(in the rows, 128 means zero)
Named moves (each a turn or a mirror), then the moves between two rows, first move first; the first pair answered:
move q277:
[150 114 123 156 146 134 149 164 154 116 129 130 152]  ->  [160 112 128 157 141 139 143 164 149 111 131 138 153]
[117 111 126 161 135 167 121  97 152 172 149  88 185]  ->  [101 108 122 172 143 157 129  93 157 165 147  95 179]
[ 95 134 112 120 118 110 140 119 134 124 116 109 128]  ->  [117 145 126 103 101 131 112 134 124 135 114 109 144]
[167 119 161 165 132 115 107 166 110 142 127 138 140]  ->  [140 112 149 181 150  86 134 152 124 130 132 131 119]
move q918:
[115 139 119 115 124 110 134 116 115 131 135 130  99]  ->  [125 116 127 152 130  98 136 115 129 137 135 119 134]
[138 106 134 115 139 100 156 151 134 143 125  89 153]  ->  [133 129 129  75 129 116 150 152 117 132 121 105 115]
[ 79 137 140 134 140 102 141 107  91 124 138 147  98]  ->  [ 89 126 151 165 148  89 144 107 113 135 137 141 125]
move q942:
[111 121 117 110 129 149 131 109 117 145 130 122 137]  ->  [116 129 111 109 133 157 134 119 128 126 126 127 131]
[115 133 114 115 120 124 137 110 133 123 124 114 117]  ->  [116 129 121 113 116 120 127 109 118 135 138 120 119]
[128 133 115 104 111 107 130 138 127 117 125 111 108]  ->  [120 128 121 111 108 101 136 127 111 134 132 109 107]
[109 114 150 162 147 147 133 126 143 132 128 153 115]  ->  [125 119 152 149 124 167 104 130 136 140 131 151 135]
move q867:
[127 149 116  73 100  86  87 115 114  92 116 112 101]  ->  [134 147 112  77 100  85  89 115 114  94 116 108 100]
[149 127 116 110 132 185 103 140 136 109  76 140 122]  ->  [137 135 124 109 118 183  86 131 120 137  93 142 128]
[152 103 143 152 167 145 146 162 138 105  95 151 115]  ->  [138 109 165 130 134 157 107 142  89 172 131 160 133]
move q695:
[ 89 142 129 111 140 113 150 118  93 133 146 157  67]  ->  [ 80 122 127 126 125  70 151  98 111 154 155 125 103]
[116 111 124 177 125 138 160 129 160 131 127 108 149]  ->  [138 114 110 155 119 130 150 148 165 101 117  99 141]
[122 108 128 161 123  65 161 131 161  82 109  92 136]  ->  [135 137 131 138 134 111 161 163 144  48  89 124  91]
[126 116  86  93 119 150 126 125 160 101 146 136 145]  ->  [115 116  94  99 127 169 135 120 150 107 146 152 135]
Now pairs of rows:
Between the rows of a pair lie 2 to 3 moves.
[164 163 159 112 135 195  84 175  71 139 122 185 109]  ->  [189 119 177 183 148 137  89 172 129 159 132 139 199]	q918, q695
[ 94 132 103  73  98 124 138  96 136 142 125 102 170]  ->  [ 88 146 117  64 100 128 126  96  99 155 142 125 147]	q695, q942, q942
[176 175 169  62 105 134 120 161  91 135 111 127 125]  ->  [122 136 151 138 162  53 202 132 142 115 111 104 120]	q277, q918
[148 114 107 143 135 114 138 120 173  96 112 107 138]  ->  [148 142 101  89 113 148 119 132 146  90 112 122 103]	q918, q277
[175 159 137 102  85  79  84 147  96 148 127 129 125]  ->  [188 127 146 185 153  94 116 154 145 121 104 138 150]	q695, q918, q867
[111 145 118  94 116 153 109 116  94 132 156 141 107]  ->  [137 110 115 162 161 121 135 126 166  97 131 111 142]	q867, q918
[129 157 146  85  61  98  79 126  82 146 155 115 118]  ->  [132 153 122 104  98  52 134 145 126  72 126 104  79]	q277, q918, q695
[135 139 136 133 151 150 145 156 109 122 144 139 106]  ->  [128 144 120  97 121 112 141 146 106 123 147 109 109]	q695, q695, q918
[109  91 142 197 160  90 156 110 140 146 142 123 143]  ->  [153 144 147  90 103 176  76 135  80 158 137 153 116]	q277, q918
[ 99 133  80 113 115 105 142 119 140 119 111 119 139]  ->  [130 131  92 136 136 134 140 143 149 102  87 134 131]	q695, q918, q695
[110 115 157 158 135  91 129 116  98 170 145 146 133]  ->  [128 122 120 133 133  49 150 133 139 105 114 111 111]	q918, q695, q867
[163 131 123 104  91 133  84 128 136 138 113  84 167]  ->  [ 94 145 101  92 126 124 152 104 115 103 110 120  78]	q277, q918, q695
[154 133 100 106 118  97 143 128 171  91 125  78 128]  ->  [123 153 100  93 131 101 159 124 133  89 127 113  74]	q867, q695, q942
[157 130 151 125  85  88 136 145 130 171 147 121 134]  ->  [124 130 147 133 119 103 176 138 112 146 136 159  78]	q695, q695, q277
[121 118 112 120 123  72 129 118 153 105 131  91 120]  ->  [140 111 120 159 149  97 132 145 166  92 123 107 134]	q695, q918
[114 127  99 140 130 153 161 122 173 116  87  87 156]  ->  [ 83 124 115 138 117 136 156  97 140 163 115  88 162]	q867, q277
[ 96 132 164 144 141 120 162 125 104 125 160 173 107]  ->  [111 117 162 150 118  91 140 118 121 154 167 136 158]	q277, q695, q277
[ 96 150  98  74 106 118 163  91  93 135 138 136  82]  ->  [145 148 116  64  79 160 100 126  80 162 137 138 130]	q918, q277, q918
[148 128 151 128 119 178 112 134 109 126 140 158 119]  ->  [165 116 150 143 115 143 107 142 136 114 134 125 153]	q918, q695, q695
